In the data rows, 128 means zero.
Here are some numbered points:
[ 99 159 133 138 119 124  43 148  99 178 139 135 116 160 172 108] 0
[118 139 129 134 131 137 163 139 103 160 107 119 165 155 130 131] 1
[105 142 110 147 167 132 173 100 149  88 177 142 142 136  92  71] 2
[169 142 115 135 102  74 139 142 107 143  85 108 173  90 101 123] 3
[ 90 146 140 105 100 161 160 121 172 162 128  53 144 133  63 127] 4
[134  61  71  78 108 115 139  46 163  71 204  94 154 132 151 104] 5
[ 76 108 110 104 127 100 104 128 119 139 147 166 110 173 191 116] 6
[ 84 182 193  44  91 125 146 147  91 112 128  98 116 184 110 108] 7
[166  93 108 139 127  81 140 178 111 146 101 135 144 118  80 156] 8
[103  97 152 146 103 128 158 125 137 189  80 107 138 100 164 191] 9
[ 99 118 181  91  80 129 162  57 105 159 110  61 120 177 149 137] 10
[146 154 123 156 159 112 118 187 113 106 126 156 103  99 136 135] 11
[112  79 121 147 155 120 129 192 118 129 151 145  66 122  93 165] 12
[ 97 119 154  55 123 138 142 113 147 151 101 150 152 129 157  98] 13
[108  83 120 152 148 122 122 187 114 131 149 147  67 117  91 162] 14
[132 144 151 190 126 129 189 132 114 149  96 109 132 116  73 138] 15
[121 170 118 141 124  90 122 139 107 104 104 180 144  94 167 126] 16
[112 142 133  90 126 163 178 108  80 123 109 143 153 180 155 104] 17
[111 162 120 133 136 128 113 151 100  89 127  78 107 117 145 143] 18
[115 174 145 173 140 153 196 106 169 147 119 107 152 109 113  66] 19
[137  83 136  97 142 103 155 106 126  95 145 100 114 160 121 105] 20
[120 156 120 156 134 128  97 131 130 100 148 148  88  86 142 138] 21
[141 140 152 145 132 142  91 120 140 109 132 157 119 107  67 152] 22
[100  96  75  83 125 132  77 135 119 143 176 135 122 192 145 117] 23
[ 95 155 129  89 103 156  76 159 136 156 112  87 130 105 140 151] 24
[167 199 205 172  77  97 153  76  93 109  76  98 112 140  95 151] 25
[118 148 130 131 110 145  76  87 151 103 155 108 134 129 167 153] 26
[ 94 139 137 133 172 184 157  65 167 116 167 156 122 173 179  64] 27
[149 167 173  95 130 137 198 106  89 113  80 126 173 129 121  84] 28
[151 124 105 127 117 165 160  90 141 113 137  92 170 117  64 123] 29
[ 46  89  32 120 123 173 110 158 178 191 166 127 155 152 144 150] 30
[147 160 151 139 139 114  49 176  97 142 140 121 107 145  64 112] 31
[144 114 177  84 108 152 114 135 129 165  86 102  88 166 138 189] 32
[112  79 126  66 100 153 164  32 151 127 148 163 134 150 176 100] 33
[ 88 150 127 126 155 158 151  57 187 124 173 125 193 140 110  43] 34
[183 139 163 166 118 146 165  62 156 116 114  98 145  93  94 123] 35
[144  97  82 115  62  15 147 199  72 143  64 136 132  81 127 182] 36
[ 43  90  33  74 136 221  76 125 186 119 239  67 113 188 110 125] 37
[169 142 151 153  95  94 127 156 129 107 115 126 105 137  60 184] 38
[ 97 121 131 148 131 160  91 105 154 182 115 123 152  97 124 125] 39
[141 114 102 177 140 122  79 148  93 157  96 118 132  64 195 153] 40
[203 168 237  93 126 123 169  96  71  81  67 127  91  81 118 118] 41
[102 138 154 179 132 125 108 137 106 134 130  98  62 140 153 160] 42
[151 144 161 172 144 107 121 165 105 140 121 108  83 148 107 147] 43
[ 86 159 117 156 150 139 144 133 162 124 146 117 142  99 145  91] 44
[174  81  86 217 112  48 117 154  99 110 114 169 119  92 113 189] 45
[179 127 143 118 142 154  72 123 161 133 133 124 126 109  95 119] 46
[168  92 114 144 135  81 137 178 116 146  96 142 143 128  76 152] 47
[ 98  94 115  44 116 169 143 117 116 138 153  98 128 197 119 127] 48
[ 72  86 167  27  75  94 116 143  80 174 129  77  76 194 141 146] 49
[130 147 152 187 120 131 189 125 113 142  93 112 137 112  67 131] 50
[148 128 147  95 146 125 199  66 111  75 159 127 184 155 124  51] 51
[149 134 139 135 146 113 104 158 104 144  98 131  91 114 156 111] 52
[142 124 167  85 106 134 100 143 123 115  98  93 123 102 112 199] 53
[ 65 155 116 113 113 157 136 109 155 166 140 135 120 203 152 117] 54
[ 53  95  49 144 146 112 144 110 129 159 202  98 149 192 169  60] 55
[179 119 137 127 139 159  70 126 166 133 142 122 119 108  92 115] 56
[148 147 142 195 145 127 128 114 137 165 118 108 117 120 148  98] 57
[179 166 190 127 114 133 128 111 108 133 107  67 178 143  45 113] 58
[ 97 144 129 158  87 119 141 140 135 102 132  62  73 110  81 201] 59
[132 166 169 106 120 154 130  90 132  72 145 137 128 107 117 126] 60
[ 30 131 178  74 104 197 174 103 155 138 154  43 102 165  91 130] 61
[128  70  91 133 153 119 149  91 154 109 177 176 123 114 119  93] 62
[166 163 208 140 127 136 155 102 123  87 101  67  80 184 102 163] 63
[149 115 141 106 138 153 153  70 144  84 123 166 135  83 138 108] 64
[158 192 175 131 146 159  50 125 146 115 140  89 124 139 146 116] 65
[167 122  53 184 130  64 190 121 125  50 153 126 159  71  96 123] 66
[142  96  86  94 149 129 120 138 165 156 126 134 181 124 171 109] 67
[150 196 196 206 149 125 178  75 141  57 107 189  88 100 186 157] 68
[ 62 102  77  62 124 204 166  64 215 156 186 118 157 172 118  63] 69
[176 126 115 218 150 111 108 157 120 117  99 179 118  69 167 183] 70
[113  98  98  26 116 137  65 181  90 120 155  40 114 151 113 138] 71
[ 86 142 112 131 147 227 157  64 153 150 142 135 191 118 155 110] 72
[109 112 136 135 124 153 128 123 162 124 136 156 122 137 118 185] 73
[106 101 104  99  89 147 157 125 159 161 127 144 143 152  87 156] 74
New points follow, each followed by the numbers of its two nearest points above, nearest first.
[112 128 100 158 119  75  80 169  92 150 118 138 128  70 162 144] 40 16
[131  87 150  92 161  87 156 130  93  99 148 157 105 174 163 103] 20 6
[171 140 116 131  95  72 136 147 102 149  87 103 171 107  94 125] 3 8
[119 101  99 141 124 125 144 148 182 138 120 116 120 107 105 179] 73 74
[112 112 111  30 114 130  62 171  92 119 148  34 120 145 115 141] 71 24
[137  99  94  95 145 127 126 143 164 169 114 137 182 118 174 100] 67 13
[113 120 110 139 130 144 143 119 132  71 156 146 143 150 107 158] 73 60
[138 146 151 132 161 168 154  99 128  57 140 142 124 128 112 127] 60 64
[ 86  97 138 146 100 128 163 118 143 185  84  95 137  95 161 195] 9 39
[ 69 166 115 129 115 121 107 178 122 129 154  98 102 135  98 136] 18 24
[162 140 157 164  91  92 123 156 137 114 112 119 106 135  57 178] 38 43
[107 154 120 165 124 149  98 143 114 135 103 120 139  20 180 156] 40 21
[ 86 157 138 131 149 155 149  57 189 116 171 130 189 148 111  44] 34 2
[140  60 101  97 131  92 137 121 105 112 150 129 110 145 122 124] 20 62
[ 58  82  32 161 161 138 159 109 191 130 222 102 124 169 143 103] 55 30
[160 169 213 153 123 133 154 101 131  94  97  78  80 182 102 171] 63 25
[ 96  90 114  46 119 169 130 115 120 137 159  98 121 200 115 118] 48 23
[115 134 118  89 128 160 178 110  79 119 117 142 162 174 157  98] 17 1
[159  97  94 163 177  82 155 163 128  80 153 175  75 113 195 133] 11 21
[ 97 171 143 142 161 162 117 154 154 129 138 148 162 100  97  98] 44 39
[156 135 136 163 162 147 149 153 120 124 105 161 133  86 131 120] 11 52
[146 130 136 126 143 114 102 156 110 138 102 134  92 109 160 112] 52 11
[165 126 121 188 119  56 105 164 112 110 129 196 110  86  78 158] 45 11
[ 47  90  27 124 122 168 125 155 185 196 158 133 152 157 146 149] 30 74
[242 111 106 212 166 111 136 120 173 107 102 193 173  87 134 132] 70 45
[142 122 168  86 101 137 100 146 124 117 103  84 123 101 111 195] 53 32
[148 139 133 198 147 130 125 123 129 166 115 110 117 118 141 110] 57 52
[123 124 107 114 122 103 116 152 115 111 148  89 105 110 153 136] 18 21
[ 40 123  88 134 132 131 130  79 133 161 206  59  94 210 164  76] 55 54
[ 55  77  80 125 176 151 156 114 134 134 185 105 133 176 136  73] 55 2
[151 136 171  64  95 113 120 114  87 124  82 130 131 117 143 145] 53 13
[ 96 104 146 145 100 135 166 132 146 182  81  91 138  94 159 204] 9 1
[ 85 141  90  71  82 142  78 100 145 121 204 118 145 162 102 102] 23 48
[111 102 105  30 114 134  66 173  94 121 149  42 113 145 121 141] 71 24
[ 54 139 117 110 132 155 149  94 142 106 180 121 108 179 154 113] 54 27
[169  98 109 164 170  86 159 158 132  83 144 181  88 117 190 132] 11 70
[122  69 127  60 105  95 118 135 139 171  92 169 143 114 145 132] 13 67
[122 126 108 112 127 104 111 152 115 105 152  97 107 113 157 119] 18 21
[115 145 134 153  87 111 144 145 131  99 130  61  73 112  74 200] 59 38
[172 176 209 107 109 117 174 118 100  94  69  99  92 103 121 126] 41 25
[108 183 149 168 130 155 191 100 160 151 117 100 157 121 111  69] 19 44
[103  96 140 150 107 121 165 128 138 182  75  99 138  95 166 193] 9 1
[176 157 128 172 117  87 142 125 109  99  95 149 181 112 112 142] 3 16
[102 117 166 134 108 154 103 141 121 178 124 104  66 206  88 191] 32 42
[110  61 149  26 134 171  91 133 118 118 178 111  78 202 110 150] 48 23
[123 145 124 140 115 138  80  84 154 100 154 109 137 124 165 163] 26 21
[ 82 133 109 121 104 136 142  86 152 167 141 155 125 190 164 107] 54 6
[142 121 176  87  99 136  93 137 115 123  98  99 120 105 111 195] 53 32
[201 104 160 145 159 120 110 160  99 124  71 121  96 106 152 170] 52 43
[123 159 112 180 164 145 149 161 168 157 111 160 177  91 141 107] 44 57
[ 45  90  32 125 118 181 113 159 187 193 165 127 154 151 142 155] 30 74
[131 104 127  60 139 113 136 133  92 140 106 134 162 122 136  55] 13 67
[152 122 119 117 130  94  81 146 121 143 134 141 133 134 135  99] 52 46
[ 92  88 125 119 162 169 117 138 163 147 152 159 124 132 161 146] 73 39
[178 150 145 177 142 122 134  91 158 140 110 161 149  93 168 106] 57 64
[105 131 131 106 114 118 125  80 142 150 126 134 165 133 160  87] 13 67
[ 99 128 116  92 125 164 176 101  89 126 122 147 159 175 159 103] 17 1
[112 164 174 141 115 134  92  58 140 136 126 108 107 150 223 103] 26 65
[151 143 149 169 143 109 140 123 166 135 111 178 112 107 137 109] 57 11
[150 113 136 142 125 143 112 124 137 170  90 136 136  89 115 128] 39 46
[ 99 112 166 131  90 154  99 147 122 177 128 106  71 202  99 190] 32 42
[139 142 169 123  81  99 126 143  96 134  87  97 130 101 111 195] 53 38
[133 152 160 133 140 106 129 121 121  91 164 119  74 189 115  84] 20 43
[149 147 140 190 148 132 130 122 133 161 113 115 113 124 141 103] 57 52
[142 162 125 198 189 156 165 181 132 109 103 198 168 105 118 140] 11 70
[156 132 142 171 138  96 142 184  81 139 111 117 100 149  88 139] 43 47
[159 187 168 130 141 163  43 122 148 122 141  85 125 140 141 112] 65 46
[ 90 106  70 141 134 152 144 157 155 129 136 180 141 138 129 186] 73 74
[ 97  86  81  96 119 148  93 157 109 151 154 105 119 130  94 135] 23 74
[ 98 118 150  50 120 154 150 116 155 158 113 153 159 132 159  84] 13 67
[124 139 150  88 105 119 118 113 119 101 133 131 106 127 126 133] 60 20
[122 182 191 130 155 146 118 130 110 140  99 149 125 124 155  97] 52 57
[ 88 141 132  76  85 111 120  94 118 144 131  66  96 140 128  91] 10 20
[188  75  73 174 177 121 127 138 138 110 172 187 136 135 125  78] 62 2
[ 82 149 121 134 148 223 158  62 156 150 135 138 188 121 153 107] 72 34
[197 129 116 242 179  87 151 176 128 131 109 245 137 101 127 144] 70 45
[130 162 174 101 123 155 136  93 135  73 148 127 120 116 123 122] 60 64
[100 159 138 144 124 118  49 145 106 180 139 150 116 166 171  97] 0 6
[125  68 125  53 105  99 122 128 143 163  94 171 148 109 144 129] 13 67
[121 108 129 115 121 133 124 167 164 137 127 124 116 125 118 186] 73 53
[122  76  95 131 146 122 145  87 158 109 175 174 121 112 122  90] 62 2
[156  89 153  99 132 120 120  86  98 127 115  79 105 138 161  78] 20 52
[ 98  75  48  87 143 131  74 148 159 102 235 130 132 180  80 104] 23 37
[101 125 131 139 123 160  91 100 151 168 112 125 151  91 118 129] 39 24
[146 103  84 116  63  21 144 198  67 141  61 130 131  78 130 194] 36 8
[ 87 138 134 106  86 165 161 119 172 165 118  53 149 124  61 141] 4 74
[192  81  68 181 190 113 122 132 143 101 169 201 138 130 127  71] 62 2
[152 149 147 179 157 113 152 120 166 134 113 181 116 106 133  99] 57 11
[ 84 141 128 135 171 176 158  68 171 121 181 162 123 182 177  61] 27 34
[103 126 130  98 114 121 130  78 154 150 128 141 168 127 156  87] 13 67
[187 182 206 171 109 136 138 113  89 151  54 112 126 107 102 140] 25 50
[132 144 102  91 112 111 126 149 114 134 147 143 184 147 101  95] 1 67
[ 87 178 194 135 134 184 163 134 148 115 138  76 114 151  58 145] 4 61
[131 137  98  89 113  98 125 154 106 137 149 142 178 161  96  92] 1 23
[178 100 151 131 111  73 108 134  64 123  73  90  78 104 160 163] 52 43
[133 123 122  86  96 104 171 104 122 132  83 171 173 101 136 112] 13 64
[181 170 197 125 113 129 133 114 114 140 110  59 174 148  40 113] 58 35
[136  67 111  93 132  91 153 129 104 123 143 124 116 160 123 113] 20 62
[182 153 131 189 143  88 156 136 116  91 119 153 137  88 110 130] 11 16
[100 106  79 138 137 145 141 160 153 125 137 173 143 133 129 184] 73 74
[131 151 164 196 138 125 136 116 107 121 125 106  72  92 151 151] 42 21
[150  99  86 113  55  16 145 207  54 138  59 131 132  87 128 193] 36 8
[106 131 131 108 113 123 133  73 144 149 129 130 169 123 156  83] 13 39
[139 193 155 181 136 115 115 155 111 107 123 121 103 142 125 147] 43 11
[ 31 110  54 128  95 187  83 112 234 185 184 135 125 152 163 155] 30 54
[ 85 100  54  66 120 176 117 128 123 118 183  66 179 143  95 123] 48 23
[117 155 108 159 136 130  99 128 134 102 146 150  97  78 141 141] 21 11
[134 177 189 117  97 148 126  51 122 113 113  83 117 121 132 110] 60 35
[113 113 132 131 124 148 125 134 156 126 141 159 120 139 119 186] 73 74
[162 121 163 149 107 103 126 135  87 156  97 102 103 130 105 136] 43 52
